128 stands for zero in the data rows.
Here are some numbered points:
[153  91 135 109 178 121 115 125 135 138 124 131 170 124 117 159  14 115
 216 194   0 111  81 154  99  93 103 127 145 113 160 106 137 129 150 124
 111 112 135  87 123 116 180 138 110 116 125 149] 0
[128 108 145 113 164 104 103 144 167 128 156 133 215 112 129 112  95 116
 204 117   0 144  86 165  97 100  97 134 116 115 163 113 139 126 142 116
 105 113 146  80 147 109 162 108 133 115 149 148] 1
[131 113 144 123 163 105  97 146 157 138 155 136 208  98 138  98 126 112
 191 102  22 143  83 167  91 104 106 146 107 123 168 137 124 121 140 113
 105 109 158  82 165 110 149 104 155 126 162 157] 2
[132 118 136 114 169 107 111 134 152 140 142 127 206  84 122  96 140 128
 179  97  41 134 101 163  87 101 108 137 110 108 174 129 118 129 128 106
 117 109 151  77 162 106 159 112 146 122 162 143] 3
[144 112 133 111 157 112 120 148 116 128 112 138 184  78 126 108 127 138
 175 116  45 139 104 163  98 106 118 135 113 107 161 125 118 128 136 108
 115  96 154  88 159 117 153 112 148 124 167 142] 4
[153  84 120 104 159 125 135 136 109 139  95 140 188  75 115 123 131 132
 164 105  72 137 114 156  90 115 126 128 120 110 163 128 106 128 135 115
  96 103 138  67 158 126 156 105 146 124 167 148] 5
[156  93 110 101 148 112 136 141 116 129  86 132 170  77 126 136 130 128
 158 115  93 117 129 149  96 109 118 128 120 100 161 120 109 131 127 120
 102 101 130  82 157 123 163 104 148 119 156 142] 6
[162  96 108 111 158 118 133 132 109 130  82 144 135 132 213 142 144  62
 114 123  97 138 203 170 108 106 120 153  81  94 217 162  73 128 123 138
 106 132 179  92 151  83 178 127 137 120 204 156] 7
[149  96 123 102 156 111 130 142 111 142 105 137 162 144 217 146 143  70
 115 134  98 144 209 181 117  99 102 138  76  96 200 167  77 128 115 133
 105 127 161  96 138  93 159 122 146 120 190 159] 8
[154  89 110 112 150 121 111 140 114 120  79 123 145 132 206 143 147  75
 107 105 104 137 199 164 107 120 103 122 107 108 221 121  83 137 116 144
  97 107 161  87 156 108 131 129 162 110 173 131] 9
[145  75  90 101 131 137 126 163 113 122  79 112 148 125 191 141 144  88
  93 118 105 124 184 144 109 116 113 135 126 108 221 106  89 151 125 153
 101 106 147  98 150 116 133 127 152 109 169 133] 10
[160  88  84  94 138 126 120 148 111 113  81 120 167 117 185 147 143  89
  93 128 112 119 187 148  98 107 122 138 134 108 196 113 101 151 119 149
 107  98 141  90 152 120 130 136 158 107 162 133] 11
[161  86  80  96 146 129 130 151 115 122  85 123 153 112 173 142 132  97
 102 133 107 123 180 138 109 108 130 127 124  98 194 110  91 148 119 135
 104 106 131  89 147 117 152 107 156 111 172 134] 12
[157  86 101 114 144 133 135 155 111 119  94 131 160 115 165 144 138 108
 106 122 110 122 186 149  97  99 118 120 125 108 182 109 103 133 109 124
 102 108 133  90 155 118 147 118 148 117 165 138] 13
[149  96 103 108 150 123 140 141 113 138  95 143 155 110 163 150 125 111
 125 131  97 118 172 147  99  90 119 129 114 105 168 127 104 141 112 116
 109 113 135  88 153 115 149 121 153 112 181 141] 14
[155 101 100 106 146 126 137 142 115 128  90 138 166 118 154 141 127 115
 148 120  98 126 170 160  91  90 105 126 117 102 166 127  99 133 105 116
 108 107 141 100 165 107 156 111 153 121 165 145] 15
[150  94 117 106 144 114 126 151 116 119  91 147 159 122 144 134 124 119
 158 119  94 112 165 146 101  93 101 120 117 104 170 133 107 132 105 108
 104 103 149  90 151 111 151 118 145 121 165 151] 16
[150  98 107  92 150 118 138 128 124 135  98 130 158 118 146 144 113 129
 170 104  79 122 144 156  97  91 102 126 107 117 169 131  95 129 115 128
 109 107 148  85 160 113 149 118 143 120 175 150] 17
[152  97 110 105 159 125 134 133 118 127  98 128 168 120 134 141 119 127
 147 108  88 117 144 153 111  94 101 130 113 115 172 141 104 134 109 123
 105 112 146  96 159 111 154 114 147 132 175 149] 18
[152  94 122  94 153 109 135 131 115 140  94 139 183 112 124 150  96 130
 161 103  83 117 124 133  99  90 105 128 123 112 173 135 102 137 114 133
 105 104 149  81 159 111 159 114 148 116 176 147] 19
[151 105 125  99 146 115 132 143 115 135 106 135 186 113 127 143  98 135
 158 103  94 118 113 133  98  93 105 122 111 108 173 130 108 119 115 122
 106 110 148  91 166 100 150 111 158 127 162 149] 20
New points follow, each followed by the numbers of its two nearest points above, looking only along the 5 directions in which the numbered points spread most, nearest first.
[144  92 116  96 148 122 141 122 102 128  83 125 109 110 182 128 138 142
 120  80  87 123 138 158 126 111  95 122 116  81 167 154 103 135 136 115
  99 102 153  93 164 117 153 107 139 123 171 156] : 15 14
[133 104  82 111 155 166 177 140 127 117  74 155 132 141 178 143 152 131
 142 114 127 118 170 183 131  75 133 135 113  76 132 134  76 140 136  76
  94 116 130  84 152 140 189 107 160 114 154 160] : 14 15
[142 100 112 104 145 123 139 136 119 121 101 125 161 115 150 139 131 116
 125 105  94 122 147 153  92  98 120 120 122 103 183 135 109 136 120 127
 104 114 148  86 165 111 162 118 140 117 171 142] : 15 16
[147  93 113 104 160 118 130 135 111 128  86 133 165  95 141 146 135 121
 135 110  93 126 144 148  95 105 119 139 118 111 173 135 107 135 128 124
 108 108 155  78 159 105 142 110 142 125 175 142] : 15 16
[146  90 104 102 154 122 127 139 114 131  95 132 164 108 115 151 132 132
 132 114 113 110 111 130 109  98 121 122 115 104 176 125  92 136 138 122
 110 108 151  83 157 111 148 108 149 121 184 141] : 6 18
[166  83   0  97  97 180 209 194 149 120  71 128 167 100  85 138  80 148
 204 180 153 106 168 148  98  95 163 133 143  91 139  90  64 145 115 125
 114 102  42  83 102 163 224 167 198  90 167 136] : 6 14
[149  94 125  94 153 118 128 141  96 136 104 135 172 110  96 166  98 147
 134 109 120 115 112 132 100  88 119 127 117 106 177 126  97 120 127 126
 100 114 143  91 161 104 147 120 155 117 171 142] : 19 20
[149  92 108  97 154 124 136 139 112 133  96 143 164 101 114 152 114 133
 133 107 108 115 121 137  99  91 124 132 115 105 179 125  95 128 136 123
 101 104 151  77 168 117 145 110 155 117 172 144] : 6 18
[155 108 118 109 157 106 136 138 109 129 104 137 130 102 179 120 133 140
 105  89  73 122 134 141 117 108 100 156 115  83 191 143 119 132 140 122
  92  99 162  86 170 103 142 114 153 112 174 157] : 15 16
[155  97 115 106 154 111 135 135 115 132  99 131 163  98 144 134 124 113
 127 108  93 130 150 142 103 103 119 129 119 113 179 131 103 132 119 125
  99 113 138  81 162 117 155 110 154 127 171 145] : 15 16
[151  88 126 101 151 114 133 138 115 129 100 137 173 112 107 155  88 142
 142 109 106 111 111 126  96 105 125 120 114 116 183 135  86 131 125 117
 114 114 151  96 158 108 141 110 151 122 170 145] : 19 20
